One turning vector, and how many ticks it has turned
The counts run from 0 to 198.
[134 126 117 135 111 148 195 152 166 162 108 105 111 108 156 107 150 111
 140 152  90 155 147  87 101 118 135  93 152 125 116  83 136 129 176] | 174
[159 141 152 147 100 148 154 136 123 147  89 125 117 134 105 190 129  99
 114 155 149 173 112  95 140 157 119 127 141 137 168  91 150 163 168] | 12
[166 173 133 142 132 114 140 136 141 155 110 109 124 139 115 111 120  79
 151 128 114 160 124 101 118 144 136 163 220 132 164 105 169 127 150] | 64
[157 125 141 120 118 153 148 112 114  65  96 129 129 114 117 156 116 124
 117 143 192 185 114 119 154 162 171  60 117 131 113 118 131 162 105] | 90
[128 159 122 151 105 126 132 114 113 131  89 146 159 112  93 155  97 113
 156 129 162 174 110 107 154 154  86 106  81 146 106 111 130 165  83] | 135
[116 164 117 140 124 102 111 170 113 175 159 125 150 102 148 172 102 103
 125 118 111 182 135 130 162 185  84 165  96 139 114 123 161 133 135] | 133
[119 187  79 138 148 104 114 137 118 112 176  92 157 129 114  90 158 125
  94 117 144 124 126  67 137 109  99 160 160 143 159 125 177 112 160] | 108
[149 143 129 138 152 131 112 152 125  65 171 147  68 105 169 151 161 153
 143 154 135 130 148 160 106 134 122 120 108 151  82 126 134 167  70] | 146
[115 120 108 140 135 145 144 113 116 142 110  47 137 122 152  71  92 165
 108 106  70 141 129 131 114 130 127 110 108 162 105  84 140 108 113] | 75
[100 141 119 167 104 143 164  94 129 132  84 118 148 172  90 131 129 105
 126 153 159 154 131  93 126  54  97  91  94 155 123 111 113 119 135] | 5
[129 133 106 141 139 135 137 154 127  83 132 111 102  83 152 129 144 164
 121 109  65 133 138 108 125 172  83 156 103 149  99  84 142 144 129] | 23
[ 91 117 140 106  53  84 179 135 119 162  79 143 116 120 151 119 124 171
 144 126 150 148 149  93 116  98 109 117 139 123 158 162 146 148 106] | 183
[ 89 126 119 147 103  82 131 133 152 138  67 121 163  99 113 127 105 115
 155 117 119 147 169  65 130 130  62 125 128  79 104  77 101 112 134] | 181
[111 111 123 177 101 148 150  96 136 151  97  92 167 121 128  99  99 119
 147 148  90 133 157 139 133  82  73  94  41 132 104 141 145 121 122] | 127
[138  98 168 141 127 130 106 134  58  80 154 110 132  96 137 140  97 149
 157 109 114 132 106 128 125 159 157 131 153 156 122 115 108 143 103] | 144
[140 132  80 127 114 116 180 105 127 161 121 144  68 150 145 146 131 148
  92  86 100 183 149 127 145 147 137 133 143 156  89  83 136 107 108] | 77
[183 119 111 123 137 167 147 116 101  93 128 171 108 106 168 154 158 141
 141 149 161 146 133 122 136 111 208  77 136 106 105  86 105 124 158] | 45
[154 113 111 141 125 164 137  79  83  75 134 178  99 176 144 180 118 174
 104 127  97 126 113 136 158  77 118 124 107 124 126 155 113 105 146] | 1
[141 113 130 124 114 103 141  99 138 136 129 130 116 142 143 120 125  98
 187 138 120 144 173 168 115 121 189  99 183 106 103 128 143 132  73] | 195
[131 182 169 137 105 115 117 108  95 122 131 134 119  80 135  93 115 121
 138 141 146 132 132 164 126 117 139 134 116 163 129 208 154 162  69] | 139
[155 120 153 136 126 129 153 114 160 113 110 146  92 131 148 128 118 131
 136 185  79 118 145 169 115  75 131  93 130  93 151 173 145 151 145] | 171
[141 120 126 125 114 127 137 134 120 130 143 135 111  86 177 162 103 165
 114  92  50 140 147 100 137 144  91 170 133 101 133 143 136 104 165] | 177
[127  85 132 109 111 130 165 148 147 103 168 114 123 125 157 137 156  81
 125 128 117 156 146 114 104 115 163  81 207 132  89 108 128 133 147] | 97
[138 168 141 157 146 128 120 142 115 111  86 123 104 148 128 136 174 184
 149 160 189 117 138 116 128  89 117  98  94 116 156 120 180 163 142] | 114
[108 148 180 150 117 101 116 110  94 108  73 118 164  93 103 150  97 112
 154 119 159 133 124  81 142 147 108 143 119 134  95 117 106 123  91] | 136
[100 176 124 120 112  83 119 145 116 146 137 104 145  70 130  84 122 145
 108 114  97 131 149 104 135 154  96 171 140 144 142 164 174 136 116] | 185
[135 182  74 143 162 109 113 164 144 143 167 154 132 126 143 146 121 112
 129 133 125 183 114  97 125 113  72 149 118  96 132 107 145 123 168] | 56
[138 184 130 175 116 142 114 131 112 121 142 106 151 131 101 105  89 114
  99 115 103 163 104 102 159 142  88 159 111 164 178 153 174 140 164] | 10
[160 198 126 139 148 103 118 114 128 130 112 102 137 115  92  72 107 111
 133 112 104 135 113 102 107 114 117 168 177 149 187 125 160 121 126] | 63
[113  87 125 132 104 124 161 122 130 139 114  68 117 150 150  63  91 160
 140 119  63 157 127 164 105  96 132  87 107 155 120 148 147 138 103] | 74
[128 136 175 119 138  97 104 149 104  64 128 112 136  92 155 179 144 137
  87 146 127  94 136 113 132 130 172 132 156  97  97 150 113 134  90] | 92
[145 153 132 158 136 120 107 174 117 129 151  82 156 115 143 144  93 149
 106 166 112 136  94 132 135 153 152 125 152 117 185 116 152 137 196] | 165
[ 88 154  91 125 136 101 122 108 110  98 159 112 144 135 125  55 128 170
 101 117 143 124 132  82 128  66 101 121 117 148 160 162 152 127 137] | 107
[126 106 146 157 122 132 133 124 126 145 117 128 106 127 166 201 133 123
 146 147  64 116 178 145 151 100  98 173 126  77  93 124 149 108 139] | 125
[144 115 157 143 107 149 160 123 128 119 119  76 134 111 123 115 115  70
 157 145  71 137 157 115 121 165 140 156 193 153 119 106 117 147 149] | 19
[ 83 101 122 124  93 100 129 128 115 104 155 130 124 160 148 118 146 176
 125 149 159 125 141 104 113  37 112 100 121 149 164 179 164 138 135] | 106
[149 146 154 156 124 113 140 120 126 140 100 120 116 150 127 136 155 102
 153 165 113  91 179 125 130  99 172 172 191 104 150 112 173 135 146] | 117
[ 79  76 129 113 101  87 140 140 142 127 131 129 134 164 159 157 143 136
 138 156 167 111 154  80 108  75 104 135 158 112 122 147 125 140 148] | 105
[152 117 113 115  88 109 122 113 100 116 111 114 173 130  96 124  88 147
 174  96 141 182 128 108 163 189 139 114 153 128 156 118 155 156 101] | 188
